(in the rows, 128 means zero)
One turn moves every row onto another: examples first, then more rows asked:
z580: 97  122  120  148  126  106  103  143  117  131  100  136  120  155  143  126  130  147  126  138  107  153  148  128  123  149  87  141  117  157
z415: 129  124  121  143  128  136  132  96  107  140  146  143  138  91  103  115  159  144  151  135  114  149  138  157  122  101  103  138  102  109
z85: 142  109  130  125  130  126  125  121  147  111  81  152  112  141  117  126  139  136  154  123  139  131  100  96  131  120  89  141  110  108
z136: 123  136  138  174  119  129  146  115  121  127  163  111  125  108  124  139  129  136  168  109  121  166  123  121  152  139  161  158  140  159
z811: 155  158  122  138  124  153  100  106  131  122  149  118  125  165  118  164  131  129  146  135  144  110  107  119  112  110  171  121  126  143
z239: 114  127  138  167  131  127  121  165  121  132  100  139  115  129  124  149  100  107  146  133  111  133  147  96  128  139  102  115  110  144
z403: 157  124  119  149  117  130  126  119  115  130  76  136  119  152  125  133  149  120  113  133  164  137  101  131  131  110  90  129  104  126
z90: 107  155  90  111  143  147  144  116  112  143  104  140  136  139  137  140  133  116  132  119  107  120  112  106  147  116  147  102  89  129
z538: 107  136  114  153  135  151  91  114  125  128  139  131  135  118  114  165  150  102  146  158  131  134  116  111  109  117  94  131  183  120
z303: 132  137  119  128  143  133  158  92  92  140  144  129  148  89  108  123  147  138  141  134  133  136  128  150  137  101  96  119  121  118
z689: 116  171  118  149  131  139  128  127  122  119  103  126  113  186  112  121  133  110  144  155  128  160  117  164  126  134  132  148  159  117
z690: 154  142  122  107  147  132  111  100  115  129  148  121  135  161  130  140  143  136  138  111  137  136  116  127  108  123  175  169  136  150
z972: 139  116  135  116  134  110  130  134  131  126  93  153  99  140  135  133  134  123  157  120  137  141  81  100  126  122  94  155  106  113
z828: 103  138  113  166  120  134  151  117  121  125  102  133  129  165  122  136  138  113  174  160  158  141  122  132  146  139  163  134  165  122
z365: 114  150  109  177  114  144  109  118  133  114  126  104  139  112  113  135  129  151  137  112  111  157  139  114  136  144  152  117  145  166
z228: 153  110  117  139  123  140  122  123  138  118  70  139  124  138  120  125  145  135  122  132  152  129  115  111  130  117  91  139  108  114
z641: 116  145  101  150  125  130  141  153  127  126  117  113  122  137  148  148  107  105  152  165  156  144  124  132  120  138  156  176  146  110
z444: 149  137  123  127  128  129  138  113  118  131  135  132  139  135  122  128  106  106  130  124  111  143  142  135  157  99  136  134  71  95
z35: 108  146  97  132  121  150  118  131  124  149  119  151  108  142  145  127  143  125  138  135  94  137  112  128  138  110  151  126  68  118
z575: 159  130  124  145  119  132  85  109  117  131  144  129  131  153  125  150  136  129  148  119  137  139  129  122  106  115  194  142  122  141
z868: 114  167  106  171  119  151  122  119  122  125  140  95  127  119  128  142  145  144  117  118  115  158  121  139  122  142  143  153  135  178
z358: 143  113  125  131  128  106  143  134  106  143  91  152  104  135  145  142  138  110  149  117  157  144  81  106  125  118  111  150  106  124
z149: 128  145  105  104  138  111  137  100  105  133  116  135  148  153  131  121  116  129  128  111  111  146  130  131  161  111  135  103  95  116
z888: 107  129  115  130  142  127  90  116  120  128  146  132  133  117  131  147  138  123  145  155  132  151  116  115  122  124  92  136  197  117
z970: 122  121  133  147  143  136  94  133  109  141  152  145  119  107  123  143  131  100  155  150  129  166  122  116  130  117  110  135  191  107
z140: 126  158  131  142  138  133  141  129  132  112  162  95  125  103  124  137  105  146  143  111  115  160  121  119  143  140  135  166  146  152
z258: 105  127  105  127  117  130  136  95  132  135  140  144  126  157  147  126  158  147  150  141  111  133  116  139  151  113  138  149  72  118
z277: 123  111  153  191  125  144  144  150  112  145  116  143  112  138  122  142  134  98  144  144  125  138  148  124  135  135  107  152  100  148
z685: 91  142  95  120  135  123  130  103  109  141  139  141  130  89  125  140  159  150  163  132  107  128  105  124  105  111  104  118  108  127
z562: 124  173  134  158  125  140  119  117  141  102  148  99  124  124  99  138  105  146  149  111  100  154  118  116  142  136  128  118  145  154
z349: 90  132  133  163  135  135  152  117  119  129  109  130  129  164  124  148  157  123  138  143  124  115  127  119  127  144  80  144  115  173
z145: 116  125  121  147  141  128  103  101  99  139  149  134  141  127  125  147  164  104  136  150  140  160  118  139  118  119  100  158  189  127
z162: 110  145  103  126  132  110  118  122  90  152  137  146  120  83  130  130  132  144  157  129  111  149  112  137  116  105  112  95  112  118
z120: 153  148  113  111  139  147  101  111  134  123  147  115  127  157  139  135  128  164  131  139  151  122  118  124  126  121  167  136  146  146
z470: 119  149  99  145  142  149  131  146  129  117  85  118  137  144  121  132  122  98  133  144  131  148  144  133  109  144  152  174  153  113
z619: 119  120  118  168  124  142  79  118  112  137  141  138  133  115  118  153  158  98  139  153  129  160  132  130  109  115  108  144  176  116
z478: 118  167  136  184  116  143  138  106  118  127  162  109  113  137  112  147  149  128  152  116  113  161  105  143  135  133  144  146  131  172
z293: 107  137  112  145  131  151  129  107  121  138  142  145  127  82  102  138  164  132  162  137  101  127  119  133  100  103  104  137  91  113
z622: 127  128  116  130  129  145  163  95  132  129  142  129  144  137  129  144  136  116  148  136  127  112  127  123  155  102  135  153  69  110
z309: 104  134  111  151  126  118  135  108  133  102  92  129  150  163  104  143  123  106  180  136  134  140  137  114  124  143  153  144  160  112
z842: 120  131  136  148  149  145  121  112  104  142  154  136  131  117  114  156  148  82  152  146  139  149  110  118  124  116  104  145  190  121
z667: 159  154  145  120  153  162  120  108  126  126  150  135  120  162  104  137  134  120  156  116  126  124  109  112  121  117  174  143  140  142
z951: 132  152  116  135  142  136  147  121  87  152  140  134  130  79  111  136  123  120  146  131  126  137  118  136  130  99  109  93  113  115
z571: 164  131  134  127  138  157  99  123  131  130  141  137  117  147  120  120  125  148  152  127  135  136  130  115  135  118  188  131  143  132
z343: 114  165  122  138  121  103  122  125  135  105  125  119  118  179  119  144  105  109  165  153  129  156  110  150  115  134  129  160  146  103
z227: 151  118  125  148  116  112  140  119  100  142  84  147  113  152  135  143  151  109  136  123  169  142  89  122  132  112  107  129  106  132
z501: 106  135  145  138  148  112  165  128  114  124  120  123  131  152  126  151  107  118  147  136  134  117  124  105  149  142  77  125  130  157
z345: 122  112  150  148  134  97  143  139  103  140  129  132  119  151  144  120  115  134  135  142  131  158  147  143  151  141  91  156  119  148

z972 turns into -> z358
z239 turns into -> z501
z470 turns into -> z309
Where do these go?
z562 turns into -> z140
z619 turns into -> z538
z149 turns into -> z444
z951 turns into -> z303
z575 turns into -> z811

One turn moves every row onto another: examples first, then more rows asked:
z244: 105  133  162  148  113  133  116  108  107  117  129  186  95  108  120
z790: 122  103  150  103  93  132  139  115  163  142  154  155  139  106  156
z754: 151  158  128  132  102  129  119  118  130  161  159  135  153  103  149
z645: 130  129  149  135  121  168  127  139  116  86  108  163  146  110  159
z537: 161  139  150  119  95  148  134  143  171  122  130  135  142  118  161
z167: 116  137  150  148  122  133  135  109  128  90  131  185  91  121  162
z846: 122  138  160  161  111  144  115  117  111  112  121  179  93  121  118
z386: 143  163  150  115  110  141  107  147  122  144  110  134  98  132  112
z717: 104  131  138  99  96  119  110  125  135  157  151  153  88  136  132
z166: 135  157  139  140  110  161  102  151  142  152  127  137  98  147  140
z825: 132  138  134  103  106  110  142  118  154  129  168  156  144  99  169
z725: 128  112  125  101  96  132  141  132  162  131  156  142  140  101  163
z659: 153  125  151  135  89  157  144  144  168  120  123  136  136  126  150
z329: 112  133  129  134  131  149  111  118  123  97  139  166  156  95  173
z718: 124  142  154  84  113  126  134  149  147  113  116  154  87  126  136
z197: 141  159  162  127  109  146  111  151  140  154  128  134  92  145  133
z165: 121  136  141  106  99  125  131  152  155  116  132  152  79  151  141
z616: 108  127  152  153  98  108  125  126  113  91  113  165  96  107  145
z862: 104  115  147  115  125  149  116  113  111  108  128  182  148  93  162
z266: 122  133  144  140  120  167  102  121  94  129  119  161  154  97  145
z992: 113  136  146  106  115  141  128  149  167  122  137  159  86  142  163
z646: 137  121  149  94  104  126  126  116  166  139  154  151  146  102  164
z108: 105  127  149  155  98  108  109  116  100  118  120  167  102  100  135
z122: 156  142  143  123  96  148  106  122  144  166  143  130  151  107  147
z924: 138  130  120  123  96  143  117  125  138  166  150  129  149  98  142
z928: 103  135  121  133  115  130  108  136  112  106  127  168  136  78  174
z240: 114  144  159  104  115  124  103  126  135  172  150  150  90  125  140
z533: 100  136  139  110  115  138  97  121  144  170  149  157  99  130  145
z919: 112  139  149  86  113  118  108  125  124  156  133  152  93  113  122
z76: 166  161  135  133  100  136  144  146  151  118  145  135  144  119  161
z977: 115  146  118  153  114  143  98  141  103  118  125  158  142  83  165
z598: 110  132  165  150  114  136  127  120  119  95  121  186  89  116  127
z287: 134  151  137  129  95  139  105  146  128  154  130  131  87  150  122
z399: 126  141  132  147  131  158  111  129  124  93  129  156  158  102  169
z753: 117  142  124  146  113  143  113  149  117  95  115  158  136  91  174
z289: 136  154  149  176  118  150  116  117  112  111  119  167  97  127  143
z844: 143  122  147  137  87  151  115  117  140  172  141  134  149  114  135
z687: 120  140  131  148  129  155  100  118  110  113  136  157  159  99  164
z911: 120  135  153  169  97  120  115  128  103  106  109  158  99  110  134
z886: 123  138  163  96  112  126  133  149  162  128  139  154  83  139  153
z721: 158  135  126  129  97  154  140  152  159  126  132  123  142  115  153
z655: 110  139  147  156  121  132  108  90  104  132  142  182  98  113  145

z846 turns into -> z399
z289 turns into -> z645
Where do these go?
z166 turns into -> z659
z537 turns into -> z886
z76 turns into -> z718
z721 turns into -> z165
z928 turns into -> z108

